In the rows, 128 means zero.
Named moves come first, each a turn or a mirror and shown by rows before and after it. Which of them, in which order, take the first row of each pair that follows to the second? Write the first one first, as in the answered first pair.
move q458:
[129 130 113 147 160 146 123 115 105 151  89]  ->  [137 100  96 128 142 139 112 108 129 150  89]
[141 121 125 113 113 115 141 101 143 131 125]  ->  [130 153 144 131 128 126 148 108 113 135 124]
[121 127 107 121 109 178 164 101 151 153 125]  ->  [118 143 114 129 118 182 168 105 137 154 125]
move q683:
[123 162 110  69 148 153  63 133 121  99 139]  ->  [104 156 130  73 177 126 106 124 128  80 171]
[121  86 133 161 109  91 176 113 158 140 129]  ->  [135  86 118 162  76 113 139 128 154 155 101]
[173 124 131 142 159 109 107 120  85 145 106]  ->  [161 122 142 144 176  96 136 114  90 131 127]
move q773:
[129 179 119 112 147 156 113 108 112 151  93]  ->  [113 171 117  86 143 155  85 129 128 125 115]
[154 135 129 106 175 130  71 144  98 117 120]  ->  [134 107 131  94 156 115  66 160 128  96 142]
[170  92 115 104 127 127  82 140 115 129 109]  ->  [167  78 118 103 125 121  87 140 125 126 113]
Now pairs of rows:
Each pair is two moves apart.
[171  65 158 141 150 105 150 131 102 140 131]  ->  [182  71 148 130 159 111 133 128  95 141 123]	q773, q458
[119 131 150 137 138 100 165 122 132 122 151]  ->  [138 123 142 139 137 102 167 107 130 135 140]	q458, q773
[171 113 144 158 152 110 120 127  90 130 124]  ->  [154 120 155 151 162 108 121 139  93 112 146]	q773, q683
[ 90 125 122 130  92 149 174 126 161 135 139]  ->  [127 142  91  97 103 172 122 111 138 148 106]	q683, q683
[200  80 144 117 131 109 102 111 135 148 107]  ->  [175 129 181 140 183 116 134 112 102 145 128]	q683, q458
[109 136 137 158  88 153 152 136 140 160 112]  ->  [124 141 129 155  93 158 143 123 135 169  97]	q458, q773
[147 124 116 106 152 125 105 120 121 119 138]  ->  [141  96 116 112 135 109 122 124 141 118 144]	q773, q773
[120 115  84  72 103 120 123  98 210  94 165]  ->  [155 118  90 133  99 118 191  57 183 159 121]	q773, q773
[130  94 120 165 107 106 244  82 156 176 106]  ->  [155 208 115 114 191 172 139  85  73 169  80]	q773, q773
[180 128  98  90 130 125 110 111 109 128 110]  ->  [148 153 117  82 145 135  95 135 100 104 132]	q458, q773
[103 144 164 134 135 119 171 125 104 132 154]  ->  [123  86 125 115  76 113 143 124 148 134 138]	q458, q683
[146 100  96 118  85 129 166 105 171 165 108]  ->  [169 125  88 104 114 143 144  89 148 173  90]	q683, q773
[109 150 165 192 131 129 132 163 106 155 124]  ->  [121 168 154 170 145 144  96 162  91 152 113]	q773, q683
[100 147 152 153 141 137 156 128  98 121 118]  ->  [134  90 115 134 107 118 157 101 139 136 102]	q458, q773
[157  92 150 154 148 102 135 138 102 143 112]  ->  [167 101 145 146 156 110 124 134  92 144 107]	q458, q773
[ 79 151 155 131 156 118 165 115 130 104 158]  ->  [ 84  96 125 125  86 114 141 126 175 115 141]	q458, q683
[101 140 126 145 134 131 131 113 102 147 132]  ->  [121 110 104 131 116 121 125  99 123 152 121]	q458, q773
[111 113  97  87 156 140 121 126 167 122 139]  ->  [105  92 102 111 128 131 146 127 183 133 134]	q773, q683
[107 115 107 131 157 134 182  70 125 131 172]  ->  [116 141 103 120 181 152 159  72 105 131 166]	q773, q773
[ 81 110 162 119  91 120  87 149 140 128 138]  ->  [ 81 120 181 155  95 115 122 143 123 150 129]	q773, q458
[109 165 124 155  80 172 117 146 117 167 101]  ->  [115 133 102 119  64 165  88 142 143 146 108]	q773, q458
[135 127 147 124 129 141  77 162 122 111 112]  ->  [118 126 162 135 129 137  90 170 130 107 125]	q773, q458
[155  72 129 119 130 138 136 111 128 156 111]  ->  [144 110 154 137 165 151 150 117  98 158 115]	q683, q458
[149 123 144 154 104  93 198 117 113 171 122]  ->  [156 189 138 111 159 138 123 130  66 153 118]	q773, q773
[146 181 121 126 152 140 120  98  69 146 143]  ->  [152 113  92  91 141  98 136  75 129 124 172]	q458, q683
[ 88 143 123 152 127 101 187 136 127 153 141]  ->  [106 111  90 139  79 109 148 141 152 164 113]	q458, q683
[148 186 140 142 184 164  80 139  53 125 106]  ->  [176  82  94  65 179  93  92  88 137  92 150]	q458, q683
[ 78  99 117 130  76 107 204 116 211 130 150]  ->  [135 179 121 163 136 151 204  73 121 193  82]	q773, q773
[125 118 100  89 146  78 114 113 123 124 142]  ->  [117 107 115 124 130  64 157 111 131 137 142]	q683, q773
[135 184 141 159 131 175 116 129  87 157  94]  ->  [177 112  89  78 135 132 103  78 146 135 115]	q458, q683
[130  92 115 102 106 122 115 131 148 116 155]  ->  [106 151 152 146 129 147 128 156 102 126 148]	q458, q683
[169 164  77  17 165 149  81  93 119 133 121]  ->  [112 187 139  58 215 113 176 100 110 106 181]	q458, q683
[141 128 133 166 140 116 184 106 129 140 124]  ->  [163 136 121 151 145 125 166  92 119 145 110]	q458, q773
[138 110 120 154 109 132 168 100 133 166 102]  ->  [145 148 123 137 154 142 160  89 107 159 103]	q773, q683
[161 101 121 143 114 119 140 120 111 156 113]  ->  [155 141 131 137 142 138 116 132  86 148 113]	q458, q773
[168 123 146 145 170 122 128 134 108 122 121]  ->  [154 120 145 124 165 120 105 146 123  96 143]	q773, q773
